In the data rows, 128 means zero.
A hidden rule labels the rows of this table. It goes by one to three of the table's principal directions, not those with the most spread.
tensor([93., 130., 130., 105., 116., 136., 72., 121., 73., 101., 145., 98.,
        91., 86., 165., 88., 114., 134., 140., 139., 152., 149., 188., 142.,
        146., 96., 142., 125., 145., 126., 142., 114., 120., 128., 171., 128.,
        147., 120., 98., 166., 179., 129., 165., 92., 142., 132., 108., 136.]) 1
tensor([139., 125., 148., 180., 106., 149., 79., 133., 132., 76., 87., 176.,
        102., 129., 114., 131., 145., 116., 172., 98., 147., 118., 88., 135.,
        137., 149., 139., 97., 135., 147., 107., 140., 161., 140., 134., 126.,
        119., 167., 115., 109., 174., 119., 129., 146., 142., 128., 130., 157.]) 3
tensor([162., 126., 98., 112., 162., 102., 215., 116., 140., 154., 130., 117.,
        220., 167., 128., 182., 52., 115., 73., 132., 85., 149., 88., 115.,
        115., 114., 171., 130., 138., 114., 139., 109., 83., 130., 95., 149.,
        161., 189., 144., 130., 124., 127., 123., 92., 118., 133., 107., 139.]) 2
tensor([165., 115., 127., 107., 125., 118., 120., 122., 133., 155., 123., 146.,
        121., 135., 140., 125., 159., 154., 108., 140., 118., 140., 140., 120.,
        143., 133., 140., 148., 118., 135., 107., 139., 146., 142., 116., 122.,
        120., 123., 126., 166., 110., 143., 109., 130., 123., 104., 145., 118.]) 1
tensor([168., 111., 135., 140., 131., 148., 170., 135., 183., 87., 106., 141.,
        170., 172., 99., 143., 148., 136., 95., 74., 79., 93., 77., 114.,
        75., 176., 146., 160., 131., 102., 122., 132., 144., 165., 104., 106.,
        123., 137., 131., 108., 85., 144., 89., 135., 107., 122., 165., 101.]) 1
tensor([133., 131., 121., 123., 133., 121., 156., 149., 99., 151., 132., 104.,
        129., 113., 117., 129., 94., 137., 91., 130., 130., 134., 141., 121.,
        164., 96., 110., 119., 136., 132., 146., 102., 104., 130., 128., 152.,
        148., 132., 120., 166., 149., 124., 119., 100., 137., 104., 109., 124.]) 2
tensor([117., 157., 114., 136., 136., 130., 104., 123., 132., 62., 113., 160.,
        193., 169., 112., 154., 137., 101., 132., 112., 137., 131., 86., 114.,
        95., 180., 124., 178., 138., 90., 147., 126., 137., 152., 123., 120.,
        126., 131., 131., 120., 108., 115., 122., 161., 137., 134., 146., 132.]) 1
tensor([89., 165., 102., 156., 130., 139., 93., 146., 96., 83., 115., 132.,
        153., 153., 125., 165., 113., 86., 185., 132., 186., 150., 105., 157.,
        122., 174., 121., 129., 120., 139., 173., 131., 136., 127., 124., 146.,
        148., 143., 123., 124., 194., 132., 152., 146., 145., 153., 59., 159.]) 2
tensor([135., 132., 110., 175., 102., 118., 178., 134., 171., 150., 88., 109.,
        84., 126., 97., 158., 150., 148., 173., 151., 152., 136., 92., 137.,
        118., 159., 112., 104., 131., 131., 130., 133., 171., 111., 100., 134.,
        123., 150., 112., 77., 147., 147., 103., 138., 158., 162., 100., 131.]) 1
tensor([157., 125., 153., 115., 151., 128., 125., 126., 180., 71., 91., 193.,
        201., 188., 109., 151., 165., 108., 63., 79., 66., 118., 91., 102.,
        105., 173., 141., 183., 144., 99., 105., 139., 110., 171., 97., 102.,
        131., 128., 166., 99., 51., 137., 87., 143., 131., 89., 184., 141.]) 1
tensor([143., 128., 115., 125., 152., 94., 129., 88., 166., 134., 106., 148.,
        151., 151., 110., 155., 137., 104., 94., 134., 102., 134., 115., 107.,
        129., 141., 144., 138., 97., 122., 102., 157., 134., 147., 102., 113.,
        130., 138., 156., 114., 82., 128., 135., 154., 136., 128., 175., 133.]) 0
tensor([129., 115., 129., 134., 125., 121., 135., 120., 113., 150., 139., 94.,
        72., 104., 106., 121., 110., 139., 115., 123., 134., 118., 166., 124.,
        146., 95., 120., 94., 128., 150., 136., 125., 113., 117., 129., 143.,
        141., 140., 130., 137., 151., 132., 143., 93., 154., 123., 118., 130.]) 3
tensor([116., 128., 131., 122., 124., 118., 92., 124., 123., 125., 120., 140.,
        118., 132., 147., 127., 137., 120., 146., 144., 143., 154., 145., 142.,
        155., 134., 139., 123., 123., 143., 115., 135., 145., 129., 128., 131.,
        136., 134., 126., 133., 145., 142., 135., 128., 146., 122., 107., 156.]) 1
tensor([176., 116., 125., 82., 152., 95., 176., 144., 99., 190., 137., 109.,
        150., 136., 129., 137., 114., 152., 23., 131., 65., 145., 156., 113.,
        172., 77., 133., 145., 149., 129., 129., 114., 53., 147., 116., 157.,
        155., 132., 164., 194., 97., 155., 102., 86., 126., 82., 125., 128.]) 3
tensor([148., 136., 132., 142., 120., 131., 106., 145., 143., 131., 97., 153.,
        135., 145., 114., 165., 158., 128., 144., 136., 150., 124., 92., 133.,
        130., 165., 125., 151., 130., 125., 137., 153., 145., 149., 124., 134.,
        131., 123., 137., 156., 137., 141., 124., 144., 137., 107., 104., 141.]) 2
tensor([146., 129., 148., 137., 139., 160., 91., 142., 102., 71., 105., 173.,
        114., 111., 138., 105., 128., 126., 117., 100., 94., 128., 148., 126.,
        139., 119., 146., 88., 160., 139., 97., 102., 100., 132., 121., 128.,
        108., 172., 127., 70., 132., 83., 132., 126., 132., 125., 160., 137.]) 3
tensor([145., 109., 144., 134., 108., 139., 137., 128., 111., 127., 131., 146.,
        106., 127., 127., 117., 125., 164., 156., 106., 131., 94., 125., 122.,
        96., 130., 131., 129., 138., 152., 131., 134., 144., 117., 133., 116.,
        105., 107., 131., 159., 137., 119., 122., 135., 84., 144., 149., 95.]) 3
tensor([163., 127., 127., 136., 126., 113., 114., 98., 156., 159., 126., 153.,
        114., 99., 116., 133., 155., 135., 113., 140., 148., 120., 109., 100.,
        142., 118., 106., 131., 126., 118., 109., 144., 126., 129., 128., 115.,
        96., 132., 128., 141., 99., 95., 122., 148., 150., 101., 167., 126.]) 1
tensor([103., 153., 110., 146., 120., 148., 158., 153., 135., 114., 128., 119.,
        137., 129., 125., 133., 128., 124., 183., 147., 154., 134., 109., 140.,
        91., 157., 97., 118., 129., 115., 156., 108., 147., 105., 114., 130.,
        127., 125., 110., 82., 148., 122., 118., 138., 131., 161., 91., 122.]) 1
tensor([127., 141., 140., 146., 122., 151., 115., 178., 79., 89., 104., 149.,
        140., 146., 106., 150., 122., 137., 156., 105., 160., 125., 100., 140.,
        119., 152., 107., 147., 169., 118., 156., 108., 132., 143., 129., 150.,
        128., 126., 124., 161., 163., 128., 120., 115., 137., 115., 90., 133.]) 0
tensor([138., 151., 127., 142., 175., 173., 20., 105., 114., 15., 129., 201.,
        166., 143., 120., 112., 147., 62., 86., 45., 95., 120., 119., 99.,
        121., 151., 132., 127., 120., 113., 88., 134., 93., 169., 129., 113.,
        103., 166., 138., 88., 105., 54., 147., 157., 139., 106., 216., 143.]) 0
tensor([151., 100., 162., 126., 133., 152., 113., 143., 147., 137., 100., 168.,
        118., 115., 129., 140., 145., 138., 108., 114., 126., 128., 122., 147.,
        151., 123., 142., 132., 136., 135., 91., 148., 122., 137., 125., 114.,
        113., 116., 128., 125., 116., 124., 126., 115., 119., 93., 145., 122.]) 2
tensor([146., 124., 135., 150., 81., 134., 142., 143., 151., 158., 120., 100.,
        52., 90., 103., 120., 178., 173., 180., 169., 178., 139., 118., 125.,
        110., 130., 99., 123., 143., 100., 137., 118., 184., 116., 123., 124.,
        119., 140., 73., 112., 152., 152., 105., 101., 186., 120., 93., 126.]) 1
tensor([123., 140., 123., 128., 133., 127., 120., 118., 148., 135., 147., 154.,
        136., 138., 111., 131., 153., 116., 148., 146., 143., 115., 126., 115.,
        100., 156., 95., 139., 106., 127., 134., 139., 140., 109., 108., 113.,
        105., 108., 140., 99., 90., 111., 125., 167., 126., 131., 149., 113.]) 2
tensor([170., 100., 161., 107., 144., 113., 117., 99., 153., 138., 120., 186.,
        146., 138., 117., 132., 142., 128., 54., 94., 65., 90., 134., 100.,
        135., 111., 147., 143., 123., 149., 96., 167., 80., 145., 124., 103.,
        116., 105., 188., 150., 60., 114., 124., 150., 86., 96., 213., 113.]) 0
tensor([143., 106., 138., 115., 107., 117., 132., 131., 135., 178., 138., 113.,
        88., 121., 117., 124., 169., 170., 118., 138., 129., 135., 144., 132.,
        139., 121., 121., 158., 125., 129., 114., 151., 148., 133., 131., 124.,
        118., 89., 122., 170., 105., 161., 104., 122., 121., 116., 141., 102.]) 3
tensor([122., 146., 96., 138., 141., 91., 120., 72., 178., 128., 132., 125.,
        149., 160., 110., 158., 153., 88., 133., 148., 113., 139., 108., 115.,
        98., 166., 148., 139., 83., 120., 120., 168., 139., 132., 101., 110.,
        120., 150., 154., 67., 81., 135., 143., 184., 138., 170., 159., 139.]) 1
tensor([183., 107., 102., 82., 194., 74., 104., 32., 176., 141., 124., 183.,
        191., 159., 157., 158., 138., 75., 20., 113., 35., 155., 141., 108.,
        142., 116., 192., 133., 94., 138., 61., 190., 49., 161., 99., 100.,
        133., 167., 211., 136., 46., 126., 155., 145., 123., 119., 214., 155.]) 1
tensor([112., 141., 110., 133., 130., 127., 63., 101., 121., 107., 134., 106.,
        106., 126., 132., 141., 171., 95., 124., 117., 140., 143., 140., 145.,
        130., 135., 144., 144., 112., 122., 145., 171., 95., 148., 154., 127.,
        141., 130., 146., 132., 143., 159., 164., 134., 159., 142., 118., 155.]) 3
tensor([116., 133., 119., 123., 116., 131., 123., 123., 125., 134., 148., 109.,
        120., 123., 127., 125., 129., 140., 156., 141., 161., 122., 133., 123.,
        107., 140., 116., 146., 123., 118., 150., 128., 154., 122., 137., 126.,
        126., 108., 110., 153., 138., 127., 134., 126., 130., 133., 115., 113.]) 2
tensor([118., 149., 103., 121., 112., 123., 76., 120., 104., 128., 127., 110.,
        99., 122., 146., 143., 165., 133., 164., 169., 178., 159., 152., 144.,
        132., 147., 139., 150., 123., 123., 162., 143., 138., 132., 140., 138.,
        136., 131., 116., 147., 163., 153., 154., 129., 167., 138., 81., 145.]) 0
tensor([86., 139., 135., 112., 133., 124., 137., 134., 103., 117., 147., 112.,
        145., 130., 130., 109., 93., 128., 126., 117., 136., 115., 150., 117.,
        123., 126., 107., 148., 117., 135., 147., 112., 136., 122., 133., 120.,
        133., 76., 125., 150., 124., 112., 127., 137., 93., 134., 138., 105.]) 3
tensor([95., 133., 96., 159., 100., 110., 165., 130., 124., 174., 139., 54.,
        79., 116., 102., 143., 107., 149., 179., 163., 200., 131., 129., 143.,
        145., 129., 103., 115., 111., 135., 165., 120., 181., 103., 136., 157.,
        134., 123., 93., 144., 173., 150., 134., 121., 159., 155., 72., 117.]) 2
tensor([84., 161., 97., 141., 154., 131., 129., 113., 134., 59., 118., 135.,
        195., 160., 140., 153., 90., 68., 159., 120., 122., 152., 109., 140.,
        92., 165., 147., 113., 109., 121., 144., 122., 121., 128., 106., 123.,
        149., 157., 139., 62., 147., 112., 154., 151., 124., 185., 110., 152.]) 3
tensor([156., 111., 119., 104., 125., 106., 159., 114., 162., 171., 145., 145.,
        165., 152., 125., 148., 142., 138., 112., 141., 105., 130., 117., 123.,
        109., 140., 127., 158., 110., 131., 127., 159., 127., 134., 111., 117.,
        138., 102., 152., 183., 97., 154., 105., 136., 97., 123., 138., 109.]) 2
tensor([86., 135., 130., 150., 145., 142., 129., 155., 126., 118., 127., 125.,
        157., 143., 119., 143., 95., 95., 136., 104., 128., 127., 114., 161.,
        156., 137., 120., 112., 108., 147., 117., 134., 126., 129., 131., 145.,
        129., 106., 140., 108., 132., 116., 136., 153., 96., 145., 118., 126.]) 1
tensor([125., 125., 134., 145., 111., 151., 124., 152., 135., 115., 100., 154.,
        80., 96., 129., 104., 144., 160., 166., 144., 139., 122., 158., 139.,
        146., 143., 103., 88., 138., 148., 104., 108., 166., 112., 116., 126.,
        100., 116., 108., 92., 132., 93., 114., 147., 127., 139., 145., 101.]) 1
tensor([132., 106., 163., 108., 137., 136., 95., 123., 105., 123., 131., 153.,
        98., 113., 124., 107., 125., 140., 86., 97., 111., 98., 180., 119.,
        151., 100., 129., 126., 133., 158., 116., 136., 96., 129., 138., 119.,
        122., 96., 154., 152., 110., 111., 141., 115., 113., 95., 171., 114.]) 1
tensor([133., 101., 178., 131., 130., 150., 131., 151., 96., 152., 152., 148.,
        73., 83., 121., 76., 95., 143., 132., 109., 120., 68., 158., 120.,
        133., 79., 86., 69., 155., 166., 109., 107., 105., 86., 144., 126.,
        102., 108., 141., 134., 130., 85., 138., 108., 99., 101., 148., 111.]) 2
tensor([118., 141., 119., 120., 145., 91., 139., 120., 126., 136., 117., 124.,
        148., 147., 108., 152., 113., 126., 100., 134., 115., 139., 141., 117.,
        150., 137., 124., 143., 122., 132., 124., 128., 124., 141., 104., 138.,
        128., 116., 154., 128., 90., 120., 123., 151., 128., 133., 146., 124.]) 1
tensor([144., 105., 160., 106., 144., 150., 67., 114., 103., 83., 139., 185.,
        137., 135., 163., 83., 114., 114., 93., 68., 88., 103., 157., 114.,
        143., 112., 152., 115., 125., 170., 94., 134., 107., 141., 145., 110.,
        132., 126., 144., 173., 138., 105., 133., 119., 88., 92., 175., 137.]) 1
tensor([163., 102., 140., 177., 76., 182., 172., 180., 160., 153., 103., 106.,
        67., 89., 114., 116., 142., 183., 179., 139., 161., 103., 79., 146.,
        127., 127., 125., 94., 149., 117., 124., 107., 195., 116., 148., 140.,
        115., 153., 51., 113., 185., 133., 100., 100., 131., 119., 94., 100.]) 1
tensor([89., 132., 163., 102., 133., 117., 128., 156., 107., 121., 119., 125.,
        123., 125., 128., 111., 104., 135., 97., 136., 72., 137., 183., 129.,
        161., 102., 136., 120., 158., 141., 112., 108., 99., 120., 128., 140.,
        149., 101., 152., 89., 100., 121., 124., 119., 108., 132., 144., 132.]) 1
tensor([112., 138., 109., 131., 138., 107., 129., 101., 149., 128., 131., 113.,
        164., 153., 126., 165., 124., 91., 119., 129., 127., 145., 110., 138.,
        125., 138., 153., 143., 101., 127., 146., 158., 105., 135., 124., 127.,
        149., 140., 151., 112., 126., 153., 145., 143., 134., 149., 112., 152.]) 2
tensor([155., 108., 111., 116., 129., 112., 118., 90., 149., 146., 136., 122.,
        124., 119., 145., 131., 149., 119., 88., 125., 110., 139., 145., 138.,
        147., 113., 155., 126., 103., 143., 123., 163., 92., 144., 133., 116.,
        142., 141., 145., 160., 128., 159., 137., 125., 132., 123., 134., 135.]) 1
tensor([165., 118., 103., 125., 121., 106., 187., 109., 160., 195., 115., 128.,
        142., 109., 153., 152., 123., 154., 146., 177., 142., 180., 94., 132.,
        135., 109., 150., 118., 106., 119., 99., 131., 158., 120., 101., 122.,
        117., 154., 97., 132., 137., 129., 111., 122., 124., 146., 115., 122.]) 1
tensor([142., 116., 155., 113., 138., 132., 98., 134., 109., 121., 118., 165.,
        110., 99., 154., 98., 115., 126., 103., 129., 97., 126., 168., 129.,
        169., 95., 134., 84., 155., 155., 96., 113., 91., 121., 132., 130.,
        129., 147., 144., 123., 132., 101., 138., 112., 130., 100., 140., 149.]) 0
tensor([102., 124., 147., 193., 66., 171., 160., 184., 156., 133., 95., 109.,
        76., 83., 118., 131., 123., 166., 243., 155., 187., 128., 84., 174.,
        131., 140., 116., 79., 148., 130., 127., 113., 207., 103., 144., 141.,
        115., 128., 60., 78., 200., 120., 113., 130., 120., 169., 67., 117.]) 1
tensor([150., 101., 174., 126., 125., 150., 68., 117., 100., 79., 119., 180.,
        82., 91., 136., 72., 138., 140., 106., 84., 107., 96., 161., 114.,
        134., 102., 136., 106., 154., 147., 87., 122., 115., 134., 144., 95.,
        95., 133., 124., 129., 120., 91., 137., 124., 115., 101., 199., 117.]) 1
tensor([101., 122., 151., 109., 146., 134., 98., 126., 103., 89., 132., 138.,
        137., 125., 135., 106., 100., 104., 95., 96., 110., 98., 163., 128.,
        133., 116., 126., 129., 137., 142., 138., 128., 90., 134., 150., 116.,
        147., 99., 155., 153., 127., 120., 155., 117., 111., 110., 144., 130.]) 1
tensor([179., 96., 175., 112., 127., 168., 116., 127., 159., 97., 138., 192.,
        156., 129., 121., 110., 173., 137., 86., 70., 83., 93., 105., 108.,
        77., 125., 130., 163., 145., 103., 107., 146., 94., 150., 128., 84.,
        104., 110., 140., 134., 75., 121., 100., 118., 99., 86., 195., 104.]) 1
tensor([92., 153., 132., 145., 131., 151., 101., 157., 100., 91., 107., 150.,
        136., 123., 155., 128., 116., 104., 181., 136., 157., 142., 125., 155.,
        140., 137., 120., 100., 138., 139., 136., 110., 127., 112., 135., 140.,
        129., 132., 127., 90., 170., 110., 146., 140., 133., 145., 86., 158.]) 1
tensor([115., 129., 134., 157., 112., 123., 172., 144., 139., 134., 100., 119.,
        78., 116., 113., 116., 117., 159., 177., 149., 135., 109., 132., 126.,
        122., 140., 105., 83., 152., 143., 116., 97., 173., 93., 110., 135.,
        105., 134., 119., 64., 126., 108., 114., 140., 135., 160., 127., 117.]) 1
tensor([140., 136., 108., 140., 130., 137., 126., 118., 161., 126., 113., 132.,
        115., 127., 136., 135., 162., 119., 151., 150., 121., 162., 119., 135.,
        117., 145., 145., 107., 106., 118., 105., 135., 150., 127., 103., 122.,
        123., 167., 111., 60., 130., 133., 126., 135., 152., 151., 126., 140.]) 1
tensor([154., 103., 125., 93., 112., 144., 151., 100., 154., 149., 152., 99.,
        107., 102., 159., 101., 162., 164., 106., 134., 118., 132., 149., 114.,
        92., 96., 154., 154., 122., 96., 137., 131., 122., 125., 146., 100.,
        136., 120., 99., 141., 122., 157., 122., 79., 135., 120., 144., 106.]) 2
tensor([114., 154., 104., 146., 157., 124., 161., 114., 147., 91., 118., 119.,
        206., 170., 132., 156., 105., 80., 128., 105., 99., 134., 57., 121.,
        87., 143., 153., 137., 121., 85., 129., 122., 115., 140., 126., 130.,
        130., 163., 143., 67., 108., 122., 136., 150., 122., 169., 136., 150.]) 0
Here are more rows. What is the label of each one?
tensor([90., 145., 109., 130., 124., 124., 112., 112., 103., 99., 136., 79.,
        83., 100., 135., 98., 121., 125., 144., 136., 140., 137., 170., 126.,
        122., 118., 123., 108., 134., 119., 144., 107., 131., 119., 143., 129.,
        138., 138., 108., 103., 153., 125., 151., 115., 160., 160., 121., 133.]) -> 1
tensor([133., 137., 133., 144., 104., 162., 135., 175., 121., 125., 132., 132.,
        130., 122., 115., 128., 144., 158., 175., 136., 156., 121., 100., 136.,
        109., 148., 102., 141., 145., 104., 141., 109., 165., 130., 133., 140.,
        104., 112., 96., 133., 135., 115., 106., 138., 116., 130., 111., 99.]) -> 3
tensor([70., 143., 101., 171., 112., 152., 121., 151., 88., 136., 169., 54.,
        108., 143., 84., 164., 109., 106., 176., 100., 213., 125., 104., 170.,
        115., 152., 103., 153., 93., 145., 197., 157., 141., 117., 151., 153.,
        143., 97., 101., 163., 203., 164., 149., 126., 119., 161., 56., 112.]) -> 3
tensor([87., 151., 138., 149., 112., 160., 98., 162., 124., 67., 104., 139.,
        157., 154., 142., 143., 148., 112., 187., 119., 157., 133., 85., 159.,
        103., 173., 137., 161., 152., 101., 149., 126., 150., 134., 152., 129.,
        125., 115., 117., 90., 147., 143., 130., 149., 126., 151., 92., 147.]) -> 0
tensor([105., 136., 121., 155., 131., 135., 126., 115., 117., 82., 133., 119.,
        135., 155., 97., 145., 107., 111., 143., 82., 152., 117., 108., 123.,
        95., 156., 127., 140., 124., 133., 150., 128., 137., 126., 117., 124.,
        126., 138., 122., 109., 146., 123., 131., 130., 133., 151., 129., 128.]) -> 2
tensor([112., 164., 95., 145., 129., 104., 135., 105., 154., 119., 115., 127.,
        144., 146., 123., 154., 149., 113., 167., 161., 141., 151., 104., 117.,
        105., 163., 122., 132., 115., 107., 134., 130., 150., 119., 105., 129.,
        114., 146., 135., 64., 106., 118., 127., 174., 155., 173., 129., 142.]) -> 0
tensor([112., 136., 120., 132., 118., 135., 124., 131., 103., 125., 145., 90.,
        119., 123., 123., 125., 120., 138., 140., 122., 158., 124., 123., 125.,
        121., 120., 125., 149., 133., 107., 155., 118., 138., 130., 154., 140.,
        128., 121., 104., 153., 148., 132., 136., 113., 138., 132., 113., 120.]) -> 0
tensor([114., 149., 98., 118., 129., 95., 160., 130., 111., 159., 154., 80.,
        159., 164., 91., 156., 112., 138., 113., 140., 136., 142., 115., 105.,
        119., 139., 112., 181., 116., 100., 160., 123., 149., 142., 121., 154.,
        144., 106., 124., 178., 110., 146., 111., 131., 129., 136., 122., 108.]) -> 0
tensor([130., 114., 122., 122., 126., 111., 116., 108., 113., 146., 146., 109.,
        105., 126., 117., 125., 136., 130., 116., 119., 134., 131., 149., 130.,
        134., 115., 128., 134., 104., 141., 129., 151., 128., 139., 131., 124.,
        133., 114., 135., 177., 132., 154., 137., 122., 128., 128., 135., 119.]) -> 1
tensor([122., 129., 114., 132., 139., 133., 158., 120., 151., 115., 131., 107.,
        157., 131., 125., 125., 107., 124., 97., 111., 96., 127., 116., 119.,
        128., 121., 145., 129., 123., 106., 114., 114., 126., 138., 132., 130.,
        126., 139., 116., 94., 103., 109., 120., 133., 115., 145., 164., 110.]) -> 0
tensor([98., 132., 125., 133., 116., 151., 91., 116., 139., 100., 138., 128.,
        94., 95., 162., 90., 148., 111., 184., 142., 146., 135., 155., 151.,
        108., 140., 126., 94., 105., 141., 120., 137., 149., 111., 136., 99.,
        121., 122., 105., 87., 157., 122., 150., 145., 121., 162., 120., 130.]) -> 3
tensor([71., 133., 168., 171., 103., 182., 137., 203., 94., 65., 127., 124.,
        103., 133., 114., 91., 100., 133., 214., 89., 141., 60., 117., 158.,
        87., 159., 81., 92., 178., 148., 160., 89., 152., 96., 156., 141.,
        119., 93., 127., 92., 168., 117., 123., 137., 89., 159., 86., 115.]) -> 1
tensor([127., 116., 148., 117., 133., 135., 153., 136., 141., 111., 108., 130.,
        133., 126., 150., 111., 127., 133., 119., 117., 87., 122., 130., 134.,
        113., 116., 145., 119., 149., 116., 112., 116., 115., 129., 133., 115.,
        134., 125., 139., 97., 112., 139., 124., 111., 118., 136., 136., 134.]) -> 2
tensor([153., 104., 159., 97., 141., 143., 119., 162., 124., 132., 129., 172.,
        186., 129., 131., 129., 122., 128., 47., 97., 87., 131., 126., 135.,
        177., 99., 126., 159., 152., 119., 106., 130., 75., 163., 145., 134.,
        144., 98., 144., 203., 102., 127., 102., 104., 100., 61., 152., 120.]) -> 2
tensor([112., 141., 134., 137., 138., 134., 79., 132., 77., 104., 132., 139.,
        103., 105., 143., 111., 103., 104., 156., 132., 142., 141., 156., 140.,
        146., 109., 130., 78., 137., 153., 123., 114., 109., 114., 131., 140.,
        125., 163., 130., 107., 170., 100., 165., 123., 142., 137., 105., 158.]) -> 1
tensor([134., 113., 125., 93., 131., 124., 110., 107., 114., 157., 161., 108.,
        108., 100., 155., 92., 138., 139., 69., 129., 115., 114., 169., 119.,
        151., 93., 130., 152., 128., 132., 128., 138., 90., 123., 166., 115.,
        126., 96., 127., 178., 109., 130., 135., 120., 109., 103., 163., 105.]) -> 0
tensor([145., 112., 89., 95., 113., 98., 127., 86., 124., 193., 183., 52.,
        102., 119., 137., 125., 166., 143., 92., 146., 132., 159., 155., 133.,
        124., 104., 148., 174., 87., 116., 151., 172., 116., 146., 149., 123.,
        151., 113., 115., 217., 133., 201., 133., 105., 132., 134., 116., 111.]) -> 3
tensor([109., 126., 107., 130., 127., 109., 69., 84., 106., 163., 161., 114.,
        58., 100., 133., 101., 139., 121., 161., 160., 180., 131., 189., 130.,
        164., 115., 121., 94., 57., 175., 117., 155., 170., 110., 132., 124.,
        104., 117., 119., 146., 142., 116., 172., 163., 136., 141., 146., 114.]) -> 2
tensor([156., 130., 139., 144., 118., 152., 165., 164., 152., 121., 101., 136.,
        148., 133., 109., 146., 149., 157., 127., 112., 115., 122., 84., 124.,
        112., 140., 123., 145., 145., 93., 125., 115., 141., 152., 117., 133.,
        113., 126., 116., 111., 108., 122., 92., 129., 122., 122., 134., 109.]) -> 3
tensor([116., 143., 120., 137., 125., 139., 138., 161., 123., 124., 117., 123.,
        172., 140., 117., 169., 121., 129., 135., 124., 153., 151., 95., 149.,
        141., 140., 124., 160., 134., 103., 147., 127., 128., 150., 132., 150.,
        134., 110., 120., 151., 139., 131., 118., 129., 125., 129., 97., 123.]) -> 3
tensor([132., 115., 156., 121., 113., 141., 143., 155., 119., 149., 129., 133.,
        90., 107., 139., 104., 126., 163., 150., 143., 126., 112., 154., 132.,
        131., 113., 119., 103., 149., 149., 124., 108., 136., 101., 127., 131.,
        118., 116., 123., 114., 133., 122., 119., 113., 115., 121., 115., 118.]) -> 2
tensor([122., 110., 161., 119., 140., 147., 122., 131., 109., 114., 135., 151.,
        97., 95., 149., 72., 103., 132., 115., 106., 88., 109., 176., 123.,
        145., 85., 126., 71., 136., 162., 88., 103., 107., 105., 130., 117.,
        114., 127., 133., 90., 122., 87., 133., 118., 101., 126., 170., 121.]) -> 2
tensor([146., 110., 137., 93., 146., 106., 115., 93., 121., 151., 149., 127.,
        124., 101., 151., 101., 115., 120., 55., 126., 86., 116., 167., 109.,
        157., 72., 144., 119., 135., 135., 113., 134., 63., 128., 152., 120.,
        136., 132., 156., 158., 101., 120., 148., 110., 125., 99., 167., 136.]) -> 2
tensor([132., 104., 133., 116., 115., 137., 88., 120., 70., 138., 164., 83.,
        46., 85., 127., 88., 148., 149., 93., 90., 136., 120., 204., 136.,
        157., 70., 118., 116., 117., 157., 148., 142., 85., 141., 163., 134.,
        143., 105., 130., 209., 168., 161., 146., 81., 143., 109., 126., 118.]) -> 3
tensor([136., 144., 92., 129., 134., 126., 142., 123., 129., 121., 118., 105.,
        140., 135., 137., 144., 132., 131., 133., 141., 121., 151., 121., 130.,
        114., 143., 146., 131., 126., 106., 135., 121., 132., 141., 120., 139.,
        132., 153., 120., 116., 134., 131., 131., 129., 140., 157., 117., 126.]) -> 3
tensor([25., 178., 67., 164., 116., 167., 134., 135., 120., 63., 190., 48.,
        205., 163., 120., 147., 107., 71., 216., 93., 194., 129., 60., 162.,
        36., 191., 99., 187., 85., 77., 215., 143., 158., 132., 174., 128.,
        148., 73., 89., 143., 183., 146., 146., 165., 85., 222., 74., 100.]) -> 3
tensor([150., 118., 146., 128., 114., 119., 208., 160., 151., 165., 113., 134.,
        134., 132., 115., 137., 134., 173., 153., 152., 111., 129., 101., 128.,
        95., 133., 109., 128., 160., 109., 115., 104., 150., 112., 94., 127.,
        106., 119., 130., 98., 90., 135., 85., 123., 116., 140., 119., 108.]) -> 0
tensor([147., 133., 112., 123., 126., 111., 100., 115., 128., 144., 108., 136.,
        122., 127., 133., 154., 163., 135., 134., 153., 149., 170., 126., 135.,
        148., 136., 143., 147., 113., 117., 114., 150., 146., 154., 117., 130.,
        124., 136., 123., 154., 129., 144., 133., 134., 154., 124., 121., 138.]) -> 0
